One vector is turned by the same rotation once a tick. Each row is the vector after some number of ticks, and that number follows the row.
The counts run from 0 to 1200.
[ 1.33  1.49 -0.30  0.50 -1.21 -3.71  4.03  0.38  0.30  1.43  1.19  1.95
  0.45  2.62  3.23  2.57 -0.17  2.12 -0.21 -0.90  2.61 -1.77  0.13  0.05
  0.35  3.90  0.61  1.01  2.39 -0.33  0.05  1.04 -0.28 -1.67 -0.34  0.40
  1.15  1.32 -1.74 -1.30 -0.88  1.59  2.05 -1.15 -2.74 -2.98  2.79 -0.21
 -3.35 -0.62 -1.28  1.34 -0.55 -2.84 -1.10 -1.64  0.03 -0.92  0.49 -0.82
  1.23  2.94 -0.99  3.32 -1.01]	954
[-2.65  0.67  3.39  1.16 -3.05  0.13  0.57  4.11  1.33 -0.49  0.37 -0.92
  0.76  0.75  0.38  2.03 -1.58  1.30 -1.91 -1.24 -0.59  0.35 -1.00  2.12
 -1.50  1.76 -0.82 -0.51  1.32 -1.55 -3.38  0.25  0.72  1.96  1.05  0.98
 -1.99 -1.50  1.57 -0.06 -0.82  0.24  3.34 -2.99  0.82  0.45  3.07 -0.40
  3.67  0.01 -3.24  0.16 -0.08 -2.85 -1.26 -0.11  0.66 -1.13  1.82  0.73
 -1.86  2.63  0.70 -0.31 -0.11]	1134
[ 0.79  2.79  2.24  1.31 -3.84 -1.25  2.22  3.51  1.49  0.09  0.65  3.49
 -4.04 -0.34 -0.56  1.05  0.49  0.57 -1.15 -0.68 -1.72 -1.24  1.17  0.94
  0.70  0.97 -2.38 -0.06  1.07 -2.46 -2.17  0.65  3.73 -0.16 -1.06  1.16
  0.64 -0.48  0.81 -1.47 -2.90 -2.00  0.87 -0.63  3.28  0.41  3.38  0.13
  3.04  0.76  1.56  3.72 -0.39  0.05 -0.44 -2.44  2.86  0.13  0.64  0.98
  0.05  0.92  0.38  0.69 -1.11]	249
[-1.98  1.25  1.12  0.69 -2.35 -2.34 -0.21  2.30 -0.02  0.67 -0.39  2.32
 -1.95  1.21 -0.24  1.69  1.66 -1.40 -0.11  1.06 -2.41 -0.61 -1.00  0.56
  0.32 -0.13  2.82 -0.15  1.87 -2.43 -2.58  2.34 -0.75  0.10  2.21 -0.13
 -0.20  0.30 -1.62  2.04  1.75 -2.36  2.10 -0.76  1.57 -1.91  4.02 -2.87
  0.75 -2.32 -0.78  4.31  0.16 -3.62  0.43  0.61 -0.68  3.12  0.51  1.52
  0.48  2.88 -1.70 -0.86 -0.98]	500
[-2.68  0.70  1.62 -0.17 -2.90 -0.02  0.97  1.13  1.35  3.70  1.37  0.43
 -0.45  2.32  1.69  0.06 -1.60  3.15 -2.95 -3.78  0.09 -1.97 -0.76  2.21
  1.19  1.18  3.03 -1.60  0.38 -1.97  0.93  1.87 -1.39 -1.68  1.17 -0.93
 -0.46  0.44 -2.53 -0.52  0.76 -1.00  0.27 -1.92 -1.22  0.88  0.70 -3.00
 -0.90 -2.32  0.96  4.48 -0.08 -2.72 -0.35  1.93 -1.55 -2.73 -1.36  0.79
  2.47  1.53 -0.89 -0.96 -0.66]	7
[-1.90  1.86  2.05 -0.65 -3.81 -3.35  2.36  1.05  0.79  1.06  0.51 -0.98
 -0.07 -1.62  2.24  1.77 -0.97  0.85 -3.12 -1.97  0.86  0.48 -1.20  2.87
  1.39  0.52 -0.67 -0.37  0.77 -3.58 -2.62  1.08 -1.02  0.66 -2.70  1.67
  2.24 -0.88  1.98 -1.83 -3.30  1.32  0.95 -1.87  0.42  0.37  2.04  2.50
 -0.33  0.08  1.24  1.08  1.13 -2.55 -1.03  0.80 -0.92 -4.10  0.92 -1.44
  0.27  1.21 -2.60  1.12  1.95]	464
[ 0.62  2.12  2.38 -0.68 -3.37 -1.84  3.72  1.89  1.28 -1.35  0.01  4.06
 -1.79 -0.80  1.80  0.68  0.96  0.52 -0.06  3.37 -0.34 -1.90 -0.43 -1.84
  2.13  0.33 -1.92 -0.48  0.55 -0.26 -1.46  2.47  2.20 -1.75  0.05  1.81
 -1.82 -0.19 -1.19  0.73 -0.18 -2.29 -1.37 -3.97  1.77 -1.31  2.28 -2.60
  1.57 -1.00  2.98  2.25 -0.65 -0.06  0.41 -1.01  2.66  0.14  0.67  2.94
  0.85  3.24  1.22 -1.44 -0.58]	143
[ 1.67  1.94  1.00  1.64 -2.83  0.12  2.54  1.41  2.54  1.04  0.21  4.87
 -2.73  1.06  0.30  1.08 -0.37  2.29  0.30  0.54  1.15 -1.34  2.48 -1.48
  1.32  1.37 -0.68  1.33  1.93  1.07  0.26  1.43  3.57 -1.44  0.12  1.02
 -1.93 -0.30 -2.14  0.85  0.10 -1.08  1.04 -1.45 -0.36 -0.57  2.61 -3.24
  0.16  1.45 -0.75  1.75 -0.82  0.08 -0.04 -2.71  4.02  1.56  0.64  4.18
  0.74  3.68  1.92  2.24 -2.65]	48
[ 0.20  3.13  3.16  0.71 -2.52 -2.19  1.61  0.86 -1.06 -0.17  0.15  2.72
 -2.06  1.67  0.38  2.00 -0.09  0.04 -2.32  0.40  0.78 -2.75  2.65 -2.78
  1.44  2.42  0.17  1.18  0.33  0.36 -0.51  2.31  2.18  0.63  0.30  1.23
 -0.57  1.07  1.13  0.61  0.23  0.25  0.48 -3.03  0.33 -0.70  3.42  1.13
  2.30  1.44 -1.22 -1.24 -2.20 -0.96 -1.33  1.78 -0.46 -2.09  1.63  3.42
  1.67  2.44  0.99  0.58  0.45]	187
[-2.29 -0.02  2.72 -0.09 -4.12 -1.50  1.90  3.00  1.21  1.36  1.21 -1.00
 -2.15  0.55  0.31  2.25 -1.84  0.91 -2.55 -3.61  0.02  0.62 -0.39  3.76
 -1.20  0.41  0.32 -1.15  2.51 -4.51 -1.05  0.40  0.31  0.58 -1.42  0.03
  0.96 -0.48  1.10 -1.15 -4.00 -0.24  3.31 -2.17 -2.05  2.13  2.02  0.44
  0.44  0.19 -1.18  2.09  0.30 -4.08 -0.61 -1.59 -0.80 -1.61  0.51 -1.17
  0.53  0.91 -0.68  1.75  0.26]	1046
[-1.07  1.57  0.65 -0.39 -1.15 -3.30  0.82 -0.38  0.53  0.99  0.80  1.18
  0.44  2.34  2.26  2.17  1.90  0.02 -1.92  0.66  0.31 -0.47 -3.07  1.03
  1.43  1.08  3.46  0.10  1.00 -1.48 -1.24  3.14 -3.69 -0.80  0.70 -0.72
  1.12  0.52 -2.03  0.82  1.12 -0.89  1.27 -1.34 -1.12 -1.42  3.11 -2.52
 -2.93 -2.79  0.72  4.32 -0.04 -3.85  0.42  1.90 -2.33 -0.18 -0.52  0.05
  1.78  3.18 -2.64 -0.33 -0.40]	1051
[ 0.77  0.85  1.30 -0.93 -3.82 -0.66  0.59 -0.39  3.84  1.32 -0.62 -0.34
 -1.67 -2.81 -0.22  2.25 -0.29  2.97 -2.08 -0.33  2.71  1.55  0.08 -0.30
  1.39 -1.05 -2.67  1.54  0.53 -0.56 -2.09 -0.18  2.66  0.39 -2.56  3.01
  1.47 -1.26  3.12  0.99 -2.71  0.55 -0.32 -1.31 -1.10  1.74  1.15  2.55
  0.92  1.90 -1.07 -2.55  0.31 -0.83 -1.35 -0.63  3.01 -1.42  0.91 -0.14
 -1.42  1.19  0.67  2.77 -0.11]	722
[ 0.05  0.49  0.95 -1.20 -1.98 -1.65  3.98  1.10  1.08 -1.56  0.90  2.31
  0.46  1.19  3.54  1.99 -1.74  2.03  0.80  1.73  2.35 -1.41 -1.15 -2.54
  1.47  0.41 -1.22  0.88  2.08  0.73 -1.12  2.02  0.40 -1.66 -0.38  2.10
 -3.61 -0.57  0.28  0.04  0.24 -1.15  0.24 -4.80 -3.25  0.17  0.32 -3.16
 -0.42  0.10 -0.64 -1.21 -0.09 -3.10  0.31 -1.88  0.93 -0.30  0.86  2.68
  0.45  3.79  2.03 -0.18 -0.99]	878
[ 0.83  1.43  1.16  0.51 -3.83  0.31  2.09  3.14  2.59 -0.60  0.66  1.95
 -2.39 -1.67  1.04  2.51 -1.05  3.07  0.27  1.08  1.41 -1.12 -1.83 -1.20
  0.78 -0.05 -2.72 -0.56  1.01 -0.16 -0.87  0.08  3.48 -3.30 -0.09  3.41
 -0.50  0.27 -0.24 -0.03 -1.51 -3.50 -1.15 -2.12 -1.77  2.60 -1.24 -1.52
  2.11 -0.41  1.07  1.35  1.46 -1.62 -1.84 -3.05  2.52  1.80  0.31 -0.53
  0.35  2.03  2.92 -0.48 -0.83]	1079
[-0.15  1.07 -0.10  0.57 -3.94  0.50 -1.31 -0.48  3.47  4.35 -0.37  2.02
 -0.98 -0.87 -2.77  1.29  1.58  2.37 -2.53 -2.72 -0.04  1.43  2.18  2.19
  0.99  0.60  2.13  0.30  0.67  0.04 -1.07  0.94  0.75  0.87  0.07 -0.96
  0.98 -0.62 -1.68  2.12  0.86  0.80  1.50  2.47  1.26  0.07  4.37 -0.54
 -0.30  1.83  0.57  4.76  0.49  0.60  1.26  1.16  2.89  0.40  0.21  1.27
  0.30  1.23 -1.82  2.11 -2.49]	1194
[ 0.37 -0.60 -1.80 -1.39 -2.70 -0.38 -0.08 -0.33  3.70  3.98 -0.02  0.20
  1.89 -1.42 -0.39  1.05  0.18  4.27 -1.61 -1.92  2.81  2.42 -1.43  3.20
  1.75 -0.54 -0.02  0.98  1.62  0.02 -1.32  0.36 -1.02 -0.87 -0.36  0.27
 -0.15 -2.01 -1.72  0.99 -0.17  1.18  1.30  0.66 -1.39  0.08  1.11 -1.12
 -3.12  0.11  0.14  3.27  1.91 -0.84  1.36 -0.52  3.37 -0.38 -0.31  0.20
 -2.21  1.61 -2.58  2.22 -2.93]	903
[ 0.65  1.94  1.91 -0.39 -1.56 -2.92  1.34  0.51  0.58  1.10  1.69 -0.18
 -0.92  2.41  1.58  2.22  0.17  0.37 -0.49 -0.82  1.18 -0.32 -1.23 -0.76
 -0.09  1.15  3.97  2.18  2.81 -1.39 -2.32  1.87 -3.11  0.19  0.10  2.47
  2.38  0.97  0.56 -0.25  0.21  0.91  2.02 -0.37 -1.61 -0.65  3.54  0.63
 -2.63  0.01 -2.01 -0.07 -0.63 -4.30 -2.81  0.66 -2.48  1.46 -0.42 -1.59
 -0.20  2.91 -1.01  0.56 -0.05]	759
[-2.21 -0.74  0.70 -0.94 -2.82  0.21 -1.52  0.50  4.05  2.54  0.51 -0.64
 -0.71 -0.44 -0.34  2.17  0.31  2.18 -1.97 -2.03  1.21  1.53 -2.63  2.42
  0.06 -1.36  1.71 -0.27  0.57 -2.62 -0.73  0.72 -0.67 -2.54 -0.04  1.02
  1.30  0.25 -1.22  1.41 -1.07 -1.40  1.14  0.49 -2.75  2.90 -0.10 -1.07
 -0.87 -1.60  0.34  4.53  1.87 -4.00 -0.38 -0.15 -0.78  1.83 -1.36 -2.32
  1.29  1.81  0.10  0.85 -2.51]	408
[-1.86  2.40  1.65  2.09 -3.19 -0.07 -0.50  2.73  1.89  1.79 -0.54  0.20
 -0.35  0.00  0.06  2.08  0.03  3.56 -3.35 -0.71  1.20 -1.81 -2.64  0.16
  0.85  0.63 -0.56 -2.27 -1.52  0.05  0.21  0.06  2.56 -1.44  2.41  1.09
  0.47  0.49 -0.35 -0.06  1.27 -2.07 -1.63 -2.83 -0.03  1.46 -0.32 -1.90
  3.90 -3.71  0.72  2.30  0.56 -1.13 -0.40  2.74 -1.05 -2.12  0.05  0.17
  1.56  1.11 -0.01 -2.74  0.89]	193
[ 0.00  2.40  2.03  1.65 -2.07 -0.75 -0.30  4.28  1.81  1.46 -0.11 -0.74
 -0.45  2.46 -0.17  1.70  0.20  1.01 -1.12 -1.49  0.25 -0.32 -1.97 -0.02
 -1.60  2.06  1.45  1.14  2.94 -0.39 -3.46  0.32 -1.53  1.29  1.70  2.67
  0.55 -0.91  0.53 -0.19  0.51  1.35  2.98  0.08  3.37 -0.62  4.16 -0.62
  2.37  0.63 -2.32  2.75 -0.46 -2.39 -2.66  0.28 -0.46  1.88 -0.54 -0.74
 -2.52  3.08 -0.85 -0.09 -2.37]	747
[-0.88 -0.78 -1.07 -1.60 -3.44 -1.43  0.22 -0.86  3.11  3.53  0.23 -0.44
 -0.78 -1.68  2.04  1.44  1.15  2.89 -1.26  0.18  2.29  3.29 -3.38  0.85
  3.19 -2.77  1.33  0.81  1.90 -1.59 -1.44  0.90 -1.85 -1.01 -0.16  1.55
  2.13 -1.18 -0.75  1.85  0.60 -0.98 -0.54 -0.70 -3.39  1.12 -0.45 -0.64
 -3.17 -1.38  1.08  1.88  1.80 -3.25  0.59  0.41  1.15  0.11 -1.17 -0.61
 -0.60  0.94 -2.75  1.07 -0.12]	515
[ 0.01  1.94  0.60  2.93 -2.25  1.57 -2.79  2.04  3.06  3.72 -0.21  0.29
 -1.05  0.66 -0.77  2.23 -0.39  5.00 -3.22 -1.73  2.08 -1.49 -0.08 -1.12
  0.04  1.84  1.62 -0.21 -1.03  1.70  0.86 -0.79  2.46 -1.51  2.38  1.07
  0.11  1.42 -0.84  1.14  2.40 -1.22 -0.26 -1.44 -0.94  1.34  0.17 -1.62
  3.52 -1.00 -2.35  2.23  1.07 -0.84 -2.00  1.99  0.74 -0.26  0.15  1.52
 -0.34  1.35  0.27  0.00 -1.56]	1130
[ 0.84  1.23 -0.29  2.07 -3.53  0.10  1.97  2.87  2.62  4.07  0.47  0.81
  0.96 -0.73  0.47  0.92 -0.17  4.11 -2.20 -2.85  1.17  0.65 -0.08  3.81
  2.49  1.28 -2.46 -1.68  0.90 -0.77 -0.87 -1.12  1.64  0.09 -0.59 -0.64
  0.64 -1.27 -1.79 -1.61 -1.43  0.86  0.47 -0.32  0.07 -0.53  1.06 -1.33
  0.55  0.54  0.22  3.34  0.97 -0.01  0.27 -1.81  4.06 -3.79  0.74  1.27
 -1.20 -0.34 -2.20  1.01 -1.17]	354
[-3.09  0.84  3.46  1.46 -2.57  0.55 -1.52  3.31  1.72 -0.26 -0.71 -1.43
 -0.83  0.29 -1.95  2.69 -1.60  1.92 -3.38 -1.86  0.10  0.70  0.14  1.29
 -1.93  1.04  0.21 -0.44 -0.08 -1.38 -1.94  0.51  1.33  1.91  1.16  1.36
 -1.30 -1.29  1.77  1.28 -1.30 -0.35  3.24 -2.50  0.90  1.80  3.33 -0.60
  4.96 -0.28 -2.87  2.27  0.24 -3.06 -1.08  1.39 -0.53 -0.83  2.11  1.37
 -0.43  2.21  0.58 -0.39 -1.10]	1133
[-0.44  0.61  1.40 -2.06 -4.85 -1.41  1.63 -0.99  3.50  1.13  0.18  0.41
 -1.99 -2.89  2.35  0.34 -0.22  2.99 -2.65  1.08  1.69  1.28 -2.12 -1.11
  3.63 -2.37 -0.71  0.69  1.10 -1.23 -1.78  1.33  0.95 -1.07 -1.40  3.45
  0.80 -1.94  1.85  1.09 -2.00 -0.79 -1.80 -3.51 -2.30  2.86 -1.63  0.55
  0.81 -1.35  2.26 -1.11  1.02 -0.77 -0.33  0.70  1.80 -1.96  0.53  0.84
 -0.61  1.16 -0.28 -0.43  1.32]	527
[-1.17  2.96  0.84  2.08 -3.42 -0.65 -1.14  2.55  2.71  2.40 -1.28 -0.32
  0.14 -2.61  0.22  2.30  1.64  3.83 -3.49  0.88  1.62  0.23 -1.05 -0.75
  2.33 -0.34 -2.21 -0.74 -1.56  0.62 -1.29 -1.64  2.11  0.64  2.08  2.18
  2.33 -0.47  1.89  1.72  1.46 -0.05 -1.52 -1.31  0.27  0.27  0.89  0.56
  4.86 -1.70 -1.92  0.05  0.73 -0.53 -0.21  3.17  1.33 -2.71  1.16  1.60
 -1.79  0.08 -1.63 -0.58  1.70]	1024
[ 1.30  2.96  0.49  1.29 -4.13 -1.55  2.17  0.89  1.07  3.55  0.07  3.60
 -2.43 -0.79  2.34  0.26  0.00  2.93 -3.09  0.14  1.38 -1.42  1.94 -1.90
  4.34  0.62  0.27 -0.17 -0.59  0.99 -0.45  1.19  2.22 -0.67  0.08  1.46
  0.81  0.16  0.12  0.37  0.53 -0.73 -2.05 -2.82 -0.74  0.00  0.61  0.02
  1.07  1.46 -0.62 -2.67 -1.28  0.67 -0.41  1.82  1.75 -4.06  0.53  3.67
  0.39  0.16 -1.04  0.63  2.22]	924
[-0.28  1.31  1.08  0.29 -4.15 -0.61  2.16  2.44  1.80  2.64  1.54  1.64
  0.04  2.24  2.96 -1.28 -1.81  4.01 -2.21 -3.01  1.27 -0.84  0.12  1.76
  2.63  1.72  0.84 -0.44  1.80  0.53 -0.29  2.09 -0.63 -0.01 -0.39  1.33
 -2.35 -1.58 -1.54 -1.51 -0.19 -0.11  0.27 -3.33 -0.42  1.79  1.38 -3.37
 -0.94  0.41  0.52  1.24 -0.42 -0.10 -0.28  0.00  1.69 -2.98 -0.56  3.08
 -0.91  1.36 -0.64 -2.09 -0.98]	740
[-1.48 -0.30  1.20 -0.02 -4.15  1.08  0.73  1.74  1.99  1.62  0.29  1.77
 -2.25 -0.12  0.42  1.37 -2.26  2.78 -1.20 -1.32  1.77 -0.19  1.63 -0.15
  1.13 -0.11  0.38  0.27  1.76 -1.04 -0.03  0.88  2.47 -0.70 -0.05  0.73
 -2.92 -0.81  0.13  2.65 -0.88 -1.84  1.42 -3.11 -3.92  1.87  0.57 -2.68
  0.14  1.43 -2.97 -1.66 -0.57 -2.51  0.55 -1.54  2.20  0.08  0.47  2.81
  0.06  1.69  1.83  1.64 -1.95]	784
[-0.94  1.09  2.10  0.06 -2.95  0.81 -0.91  0.36  3.38  2.75  1.00  1.39
 -0.51  1.01 -1.56  1.22 -1.03  3.31 -4.62 -4.04  1.14 -1.05  2.48  2.46
  0.61  2.48  0.04 -0.11 -1.68  0.17  1.21  1.40  2.15 -0.66  0.29 -0.83
 -1.32 -0.37 -2.31  0.25  0.13  1.64  0.36 -0.48  0.80  1.05  3.26 -1.01
  1.46  1.49 -0.38  4.39  0.28  0.13  0.55  1.15  2.24 -2.80  0.24  3.58
  1.42  0.76  0.07  0.06 -3.78]	644
[ 0.79  1.41 -0.26  0.13 -2.97  0.09 -0.13 -0.23  2.60  1.80 -1.53  3.52
  0.11  0.10 -0.16  0.86  0.96  2.91 -1.86  2.39  1.14 -0.92 -0.46 -0.17
  2.39  0.60 -0.71  0.09  0.10  2.44 -0.75  1.34  1.56 -0.82  1.84 -0.35
 -3.52 -1.03 -3.02  2.73  2.69 -0.08 -0.81 -1.15  0.83 -0.92  1.95 -3.73
  1.18 -1.31  0.76  2.57  0.20  1.04  1.72  1.11  4.53  0.41  0.74  4.96
  0.48  2.36 -0.34 -0.67 -3.48]	243
[-0.21  0.69  0.48 -1.71 -1.93 -1.24 -0.32  0.97  2.75  0.29 -0.04  1.23
  1.19  0.53  0.20  1.49  1.49  0.17 -0.98  1.25 -0.05  0.01 -2.95  1.79
 -0.16  0.40  0.84  0.98  1.41 -0.08 -2.82  2.29 -1.49 -0.38  1.06  1.31
 -1.59 -1.60 -1.81  0.03  0.97  0.41  1.55 -0.23  2.88 -0.66  3.80 -2.34
  0.13 -1.34  2.89  6.28  1.20 -0.68  0.56  0.11  1.49  2.41 -0.34  1.65
 -0.78  4.03 -1.23 -2.27 -3.03]	57
[ 1.04  3.66  0.79  2.44 -2.86  0.02 -0.85  3.23  1.57  1.36  0.04  2.15
 -1.56  0.86 -0.91  1.63  1.16  1.04  0.04  0.35 -0.52 -0.13 -0.86 -1.61
 -0.45  1.68  0.61  0.94  2.49  0.88 -3.56  0.66  1.13  0.34  1.26  2.86
 -0.08 -0.33 -0.10  0.15  1.20 -0.57  1.36  1.26  3.32 -0.73  4.33 -1.36
  3.07  1.04 -0.25  3.64 -0.07  0.47 -2.09 -0.79  2.10  2.91 -0.92  0.66
 -2.00  3.34  0.49 -0.76 -2.64]	348
